In the rows, 128 means zero.
The rows below come in pairs that one turn or mirror swaps. Which row does each named row swap with?
The rows were stretched afterwards, more along some directions than others.
golu: [ 86 107 139 132 145 138 104 134 141 107  97  89 108 174  95 136]
repu: [119 146 110 101 155 141 161 155 122 148 120 145 128 127 129 135]
zimo: [128 147 127 117 132 138 118 110 140 159 128 131 124  76 142  93]
Fev: [113 108 131 131 130 154 140 118 168 137  78 153 129 166  96 143]
nesim: [135 116 146 107 123 168 133  85 127 144 107 143 150 164 122 119]
vitu: [120  99 135 155 167 137 149 133 149 183 145 117  93 149 114 128]
medag: [135 116 158 114 123 161 123  83 132 142 114 135 141 157 133 104]
Lenal: [109 120 115 128 103  75 114 171 124 148 167  96 119 116 158 116]
safab: [109 111 133 169 155 141 100 112 146 131  73 151  81 143 116 112]
bube: [132 143 152  71 151 137 138 114 127 142  91 117 141 119 121 121]
Katav: [118 127 161 102 117 124 147 130 103  85 143  99 149 125 123 136]
muliv: [108 143 119 112 112  78 117 147 113 129 141  96 140 106 165 117]
kevi: [ 93 112 143 137 146 140  98 131 139 110  89  90 103 177  99 133]
Porel: [148 135 153 109  93 129 130 161 112 112 115 150 149 107 156 119]
Bos: [132 115 154 114 121 166 126  87 130 141 114 142 149 164 128 113]
punu: [125 124 148 103  96 125 134 140  86  83 147 111 167 123 129 129]
felur: [134  99 160 107  99 116  91 132 118 135 159 100 133 132 157 130]
govag: [135 155 144  89 167 130 128 106 118 146  78 117 125 121 123 114]
Sifud: [134 137 166  90 109 129 129 135  97  82 133 118 160 115 140 126]
zefe: [115  81 150 103 102 108 107 169 136 125 185 115 132 139 145 130]
duku: [130 131 135 159 144 127  84  89 127 156  79 134 103 129 135 101]
Nomi: [ 98 117 115 132 130 117 141 147 145  99 163 146 128  82 106 122]
kiled: [120 144 134  94 164 150 151 127 120 135  93 126 140 124 109 134]
Tun: [119 122 110 140 115 123 128 157 168 140  88 171 112 118 128 128]
Gile: [106 119 117 153 129 125 133 151 178 136  88 160 108 138 114 136]
Fufu: [142 146 109 135  82 119 127 135 119 175 147 139 140 140 178 107]
vupu: [122 128 129 142 136 112 161 109 141 149 104 147 140  89 125 117]
simam: [150 135 154  96  90 125 136 150 104 109 135 154 155 102 153 116]
sadop: [125  88 158  93  93 109 104 166 138 131 177 123 142 136 150 128]
rut: [127  99 130 138 136 122 154 127 161 172 149 169 125 111 135 112]
tokib: [100 102 131 148 162 149 135 115 154 153 134 138 107 150 112 160]
Noti: [130 110 128 136 136 115 158 120 161 172 138 163 125 103 135 110]
Kotin: [109  89 138 147 170 147 143 115 154 152 130 124 105 144 102 154]
sosin: [140 145  96 141  91 124 141 138 118 167 153 152 132 130 180 110]
gupo: [ 79 126 117 109 127 120 116 157 146  84 171 118 131  96 133 133]
sov: [121 123 150 102 103 123 152 129  92  79 148 125 172 121 121 142]
lotub: [135 136 141 134 101 129 105 117 119 139 119 101 120 173 153 113]
tosu: [121 143 108 111 148 148 164 162 125 150 114 152 139 131 136 139]
Gab: [129  96 138 145 163 139 143 126 149 188 144 125  95 140 120 118]
sadu: [ 89 106 106 151 121 131 123 120 121 114 148 148 148 148 125 146]
zin: [103 112 150 133 141 139 100 123 132  98  90  93 104 176 104 132]
doma: [127 143 141  92 179 147 137 111 133 136  80 132 125 126 115 116]
nin: [131 108 158 123  95 122  86 124 121 143 149 117 128 131 154 132]
Kebit: [115 113 104 126  96 144 120 119 103 152 151 163 153 150 157 119]
pugof: [129 157 110  89 128 109 107 131 122 156 168 126 128  84 165  84]
pefi: [110 112 117 135 112  83 108 174 125 155 169  98 110 126 155 115]

vitu pairs with sadop
Gab pairs with zefe
vupu pairs with muliv

The rows below come in pairs that one turn or mirror swaps. Which row does each named row swap with?
The rows were stretched afterwards, more along some directions than others.
gul: [145  86  82 127 154  81 151 113 130 105  95 140 201 157  63 118 175  98
 155 121]
kozat: [147 129  91 119 147  94 134 145 110 123 112 122 120 123  92 118 159 110
 163 118]
Vobo: [114 100 140 136  88 109 124 114 153 110 140  87 147 155  65 126 182 125
 106 109]
maso: [125  85 126 140  82 113 153 118 150  90 131 103 152 154  62 111 214 151
 118 110]
niva: [152 120  88 126 143 103 130 124 112 115  95 129 116 134  83 115 167 119
 155 126]
fide: [149  77 122 140 163 131 146 161 114 129  79  81  99 144 100 135 195 115
 154 105]
sila: [131 115 124 147  96 108 136 112 141  91 132 109 146 147  65 112 193 153
 102 112]
Tani: [136  97  97 127 166  55 151 136 113 119 121 139 179 136  63 124 175  81
 172 109]
fekul: [126  84 114 129 149 133 140 145 121 122  82  83  97 151  96 127 193 124
 141 107]
Zita: [147 126  93 115 138  95 130 131 107 119 108 125 126 129  77 108 172 116
 160 124]
nenot: [154 130  95 115 135  92 128 141 100 139 106 136 118 134  87 126 170 120
 166 124]
zif: [132 100 144 143 100 102 118 129 134 106 143  99 145 154  72 127 194 126
 101 101]
rekov: [140 110  99 140 166  57 146 132 120 118 113 144 186 121  76 143 153  80
 129 134]
soso: [151 125 104 146 162  63 151 121 129 130  99 146 181 134  91 135 151  93
 139 133]
Deme: [152 126  88 132 149 101 130 138 104 121 113 116 106 129  94 122 160 113
 175 118]
bezor: [119  89 135 141 102 103 137 140 130 103 146  92 127 169  70 110 230 133
 123 101]
Misut: [137 104 106 120 155  51 134 124 121 126 114 137 195 140  62 138 152  81
 139 109]
tib: [140 101 143 147  94 129 132 129 144 101 132  98 138 166  74 118 179 144
  89 111]
regul: [137  75 126 121 147 129 137 145 123 136  70  86 106 162 102 136 195 124
 147 107]
Gegin: [157 116 100 124 142  97 133 125 115 102  94 117 125 135  84 114 166 114
 142 124]
mev: [132  99  98 131 145  58 136 116 136 124 114 128 191 142  63 133 148  79
 137 115]
dum: [137 113 132 154 111 106 148 136 138  91 120  96 138 164  64 112 210 140
  76 105]
ras: [153  97 132 151 101 113 156 124 123  93 127 109 152 162  58 122 210 133
 102 108]
gel: [140  94  79 144 150  59 162 123 126 111 118 138 189 136  69 131 164  92
 172 113]
Dusa: [143 131 102 121 138 100 134 131 117 122 100 106 113 134  87 113 157 117
 147 129]
ridil: [150 120  88 147 173  53 157 142 117 110 102 139 182 140  66 128 162  87
 122 110]
mana: [150  77 131 137 161 137 149 145 115 128  71  84 104 147  95 133 193 121
 146 108]
teg: [132  79 120 133 149 126 152 148 125 114  84  68 101 166  98 115 207 125
 124 103]
dat: [164 117 112 118 139 115 124 122 117 127  88 129 119 130  88 126 160 123
 167 127]
dun: [120  85 121 124 139 121 135 160 120 116  93  73 103 151 105 131 194 118
 128 101]
Ret: [124 116 149 144 105 117 142 125 149 119 118  97 137 153  93 129 194 139
 103 123]
beg: [147 103  99 132 160  75 149 128 126 124 102 132 186 153  71 134 136  91
 133 117]
Fod: [141 106  83 146 166  57 146 138 119 116 112 147 189 121  78 135 152  93
 145 108]
Busas: [126  90 122 135 148 127 141 162 122 125  87  73  99 142 105 124 184 119
 129 109]
defis: [111 100 133 130  79  95 155 127 156  99 136  92 150 170  81 113 212 143
  92 112]
Zef: [148 103 102 155 159  65 166 122 136 103 117 122 181 133  88 134 152  84
 148 117]
Roser: [148  81 156 131 106 119 118 132 125 128 138 103 136 162  83 152 191 122
 139 103]
Dar: [124  82 115 134 153 124 139 160 113 125  96  73 102 151 100 125 201 113
 147  99]
guse: [156  98  87 141 155  55 164 142 102 121 113 145 192 150  66 140 175  82
 142 108]
dur: [163  79 119 107 148  68 137 120 117 136 103 151 193 154  65 145 166  90
 154 118]
Mes: [130  75 117 120 145 129 150 150 123 116  78  86 108 152  90 113 204 132
 129 107]
mabus: [153 122  99 107 132  98 136 137 110 132  96 124 118 136  75 118 178 127
 162 126]
ton: [126 115 132 153 102 100 130 130 134 104 144 103 134 149  80 131 197 130
  91 128]
roru: [131  93 118 143  97 129 126 130 138  94 137 107 148 157  79 118 205 137
 132 110]

zif pairs with Misut
dum pairs with ridil
Ret pairs with soso
gul pairs with roru

